In the rows, zero is written as 128.
The same turns and mirrors carry the whole set onto itself and the rows of a family onto each other. Which other rows belong to the same family as each row named below? List them in the order they appear above.
These 32 rows form 4 families of 8 rows each.
Q_309: [136 142 166 131 127 132 110 109 153  97]
Q_77: [129 135 169 140 125 125 144 107 144  89]
Q_555: [167 155 131 139 103 134 140 165 109 116]
Q_146: [145 132 160 113 124 129 106 128 150 131]
Q_477: [160 132 114 157 118  97 133 119 111 126]
Q_422: [144 165 160 114 113 145 123 144 148 135]
Q_391: [124 168 149 112 112 144 124 136 144  92]
Q_793: [138 120 158 137 138 126 109 119 135 137]
Q_518: [141 129 120 142 121 125 131  82 122 108]
Q_499: [178 130 129 139 116  98 136 127 123 141]
Q_672: [143 154 120 140  87 132 158 117 130  85]
Q_716: [141 151 116 151  89 150 140 125 128  84]
Q_169: [120 177 147 130 107 147 126 142 132  99]
Q_842: [139 143 115 144  91 130 164 132 108 102]
Q_123: [168 133 132 131 132 110 130 122 103 140]
Q_921: [150 135 163 140 137 130 114 124 153 139]
Q_818: [141 164 134 125 102 118 114 152 146 145]
Q_297: [122 182 146 119 104 128 145 134 137  99]
Q_798: [143 158 146 131 118 134 109 158 132 145]
Q_801: [164 158 122 154  96 117 146 150 111 128]
Q_674: [136 174 164 133 116 146 127 126 152  99]
Q_34: [148 169 147 125 118 130 105 153 149 129]
Q_867: [117 138 159 138 128 139 126 103 135  90]
Q_55: [128 132 165 125 130 144 135 104 148 102]
Q_706: [163 125 128 144 115 107 146 119 107 144]
Q_781: [140 120 120 142 105 112 144  94 113 101]
Q_259: [142 155 115 152  87 122 146 125 118  85]
Q_351: [148 116 156 146 122 114 115 123 155 137]
Q_498: [156 142 111 137  98 107 141 150 103 116]
Q_465: [152 123 129 145 115 114 149  88 129 108]
Q_265: [144 132 118 166 109 120 157 102 116 110]
Q_602: [167 162 119 134  88 117 147 156 124 116]

The rest of the family of Q_146: Q_309, Q_477, Q_422, Q_842, Q_674, Q_498, Q_265
The rest of the family of Q_716: Q_77, Q_555, Q_518, Q_123, Q_818, Q_297, Q_351
The rest of the family of Q_921: Q_391, Q_801, Q_34, Q_55, Q_706, Q_781, Q_259

The same turns and mirrors carry the whole set onto itself and the rows of a family onto each other. Which other rows belong to the same family as each row named below? List them in the order they appear above.
These 32 rows form 4 families of 8 rows each.
Q_971: [181 162 122 140 107 118 128 163]
Q_651: [186 159 130 140 114 129 143 144]
Q_218: [169 152 105 131 122 112 130 174]
Q_996: [159 142 115 130 140 117 159 147]
Q_214: [167 142 138 149  75 102 112 133]
Q_63: [136 116 108 136  88  83 111 140]
Q_789: [145 122 141 147  94  96 139 105]
Q_52: [132 105 106 131  99  89 127 123]
Q_260: [166 133 142 147  79 107 125 110]
Q_688: [174 152 108 129 131 124 148 158]
Q_360: [149 126 127 145  75  88 108 130]
Q_763: [162 139 150 150  96 110 143 110]
Q_531: [135 132  85 111 114 115 140 149]
Q_687: [141 125 106 126 137 104 155 143]
Q_3: [144 115 128 140  82  94 122 110]
Q_640: [173 154 131 140 130 123 157 140]
Q_721: [171 163 111 124 108 137 142 149]
Q_697: [125 118  94 116  97 104 131 131]
Q_849: [156 150  94 114 118 129 143 156]
Q_757: [135 120  95 128 108  88 121 156]
Q_586: [175 164 127 133  90 136 135 132]
Q_585: [131 110 125 137 106  90 142 113]
Q_870: [130 120 111 124  78 104 122 117]
Q_300: [148 136  93 125 121 101 128 169]
Q_401: [152 130  94 121 133 111 145 157]
Q_350: [166 153 134 136  72 124 126 118]
Q_266: [174 153 147 148 110 121 151 125]
Q_858: [181 158 135 148  89 113 119 146]
Q_494: [129 112 111 128 122  93 149 128]
Q_698: [134 112  92 123 120  98 137 143]
Q_969: [184 151 143 148  91 121 133 125]
Q_865: [147 134 127 133  68 111 121 110]

The rest of the family of Q_971: Q_218, Q_214, Q_63, Q_360, Q_757, Q_300, Q_858
The rest of the family of Q_870: Q_531, Q_721, Q_697, Q_849, Q_586, Q_350, Q_865
The rest of the family of Q_640: Q_996, Q_789, Q_763, Q_687, Q_585, Q_266, Q_494

The same turns and mirrors carry the whole set onto itself and the rows of a family onto each other. Which other rows belong to the same family as each row named below? List them in the order they appear above.
These 40 rows form 5 families of 8 rows each.
Q_219: [128 126 113  94 119 129 142 110 149 124 166 128]
Q_484: [133 155 138 147 133 124 113 139 160  89 142 131]
Q_341: [136 147 114 144 139 127 122 122 169  91 144 136]
Q_409: [ 92 162 115 121 129 126 122 131 154 159 129 123]
Q_826: [152 115 106 145 145 143 120 137 129 107 138 138]
Q_762: [148 119 120 158 140 141 117 114 142 103 133 143]
Q_775: [ 92 158 120 134 125 134 116 147 157 155 144 119]
Q_253: [154 149 126 144 131  93 110 143 121 128 134 105]
Q_542: [102 150 114 129 148 120 109 145 163 164 141 116]
Q_15: [105 112 141 137 151 148 119 141 138 164 143 129]
Q_751: [147 140 121 145 130 109 104 134 122 149 121  91]
Q_684: [140 142 131 153 132  94 118 133 133 129 120  88]
Q_712: [ 96 121 133 142 143 127 122 135 124 171 133 130]
Q_187: [138 141 151 118 113 125 108  87 128 136 146 131]
Q_170: [133 134 159 127 101 132 124  96 132 130 149 133]
Q_37: [127 145 138 124 102 123 117  93 141 144 164 134]
Q_984: [137 111 121 133 157  95 129 138 140 124 132  88]
Q_889: [150 124 121 149 131 147 143 125 136 113 135 148]
Q_975: [102 113 136 147 144 134  97 136 141 166 130 119]
Q_678: [115 137 146 117 102 121 116  85 146 141 138 126]
Q_81: [123 119 118  93 131 124 134  93 148 145 151 129]
Q_915: [121 112 126 105 123 126 126 100 146 136 177 133]
Q_100: [128 123 134 109 157  92 124 142 136 118 139  94]
Q_307: [123 123 113  88 126 121 119 101 146 120 163 124]
Q_318: [152 135 118 134 127  97 110 142 114 125 128 100]
Q_756: [133 143 143 145 127 142 134 132 166  96 136 140]
Q_348: [143 111 112 151 140 157 129 131 143 110 130 130]
Q_679: [135 109 131 129 147  94 112 149 132 109 146  99]
Q_479: [123 139 131 141 122 131 138 131 166  89 143 137]
Q_805: [102 118 143 138 153 137 106 147 150 164 135 122]
Q_524: [100 148 112 136 135 132 108 151 154 165 133 116]
Q_84: [121 127 114  89 117 122 124  96 144 140 150 124]
Q_932: [143 122 109 142 128 154 139 132 147 107 134 143]
Q_236: [126 117 135 120 158  99 110 144 153 124 140  85]
Q_375: [140 124 142 122 148  90 113 146 134 110 140  98]
Q_191: [133 158 133 149 134 137 128 134 172 100 133 126]
Q_23: [124 131 155 106 115 123 114  87 139 142 141 129]
Q_442: [139 139 129 138 123 101 111 131 107 134 119  96]
Q_664: [ 82 146 125 129 140 113 125 143 151 156 142 122]
Q_235: [ 95 107 144 127 149 140 118 124 137 160 128 129]

The rest of the family of Q_81: Q_253, Q_542, Q_889, Q_975, Q_678, Q_679, Q_479
The rest of the family of Q_23: Q_318, Q_756, Q_805, Q_524, Q_84, Q_932, Q_375
The rest of the family of Q_187: Q_775, Q_15, Q_100, Q_307, Q_348, Q_191, Q_442

The same turns and mirrors carry the whole set onto itself and the rows of a family onto each other. Which other rows belong to the same family as each row named below? List them in the order they appear above.
These 15 rows form 5 families of 3 rows each.
Q_86: [158 133 113 122 121 125  98 142 174 127 149 136 127 132 133 109]
Q_857: [144 139 104 136 106 129 101 166 129 142 132 135 104 144 117  96]
Q_625: [123 115 126 110  97 131 123 107  97 118 140 124 140 118  88 133]
Q_10: [150 111 125 106  98 139 102 100 120 126 130 124 133 119  87 145]
Q_546: [ 99 129 128 127 150 111 140 112 134 140 115  98 116 130 139 120]
Q_639: [122 118 128 127 144 105 120  98 150 143 104  94 111 129 132 132]
Q_436: [166 139 114 137 143 129  97 147 152 131 152 124 150 137 121 102]
Q_851: [144 132 122 138 140 129 110 170 142 114 146 133 134 147 138 107]
Q_293: [146 138 109 129 120 130 117 153 147 114 159 139 135 135 137  96]
Q_649: [111 128 136 128 162 104 112 110 145 159 116  93 133 128 116 123]
Q_435: [129 121 113 129  85 120 105 128  95 140 119 120 106 130  82 121]
Q_150: [102 132 118 136 125 105 116 135 125 162 104 107  89 137 119 109]
Q_629: [144 115 126 124 111 115  98 103 110 129 142 113 153 120  73 133]
Q_83: [ 89 117 146 126 150 105 125 125 128 140 114 101 121 132 121 133]
Q_243: [129 108 131 125 100 120 108 127  95 105 144 127 143 128  85 137]

The rest of the family of Q_857: Q_435, Q_150
The rest of the family of Q_243: Q_851, Q_83
The rest of the family of Q_10: Q_86, Q_639

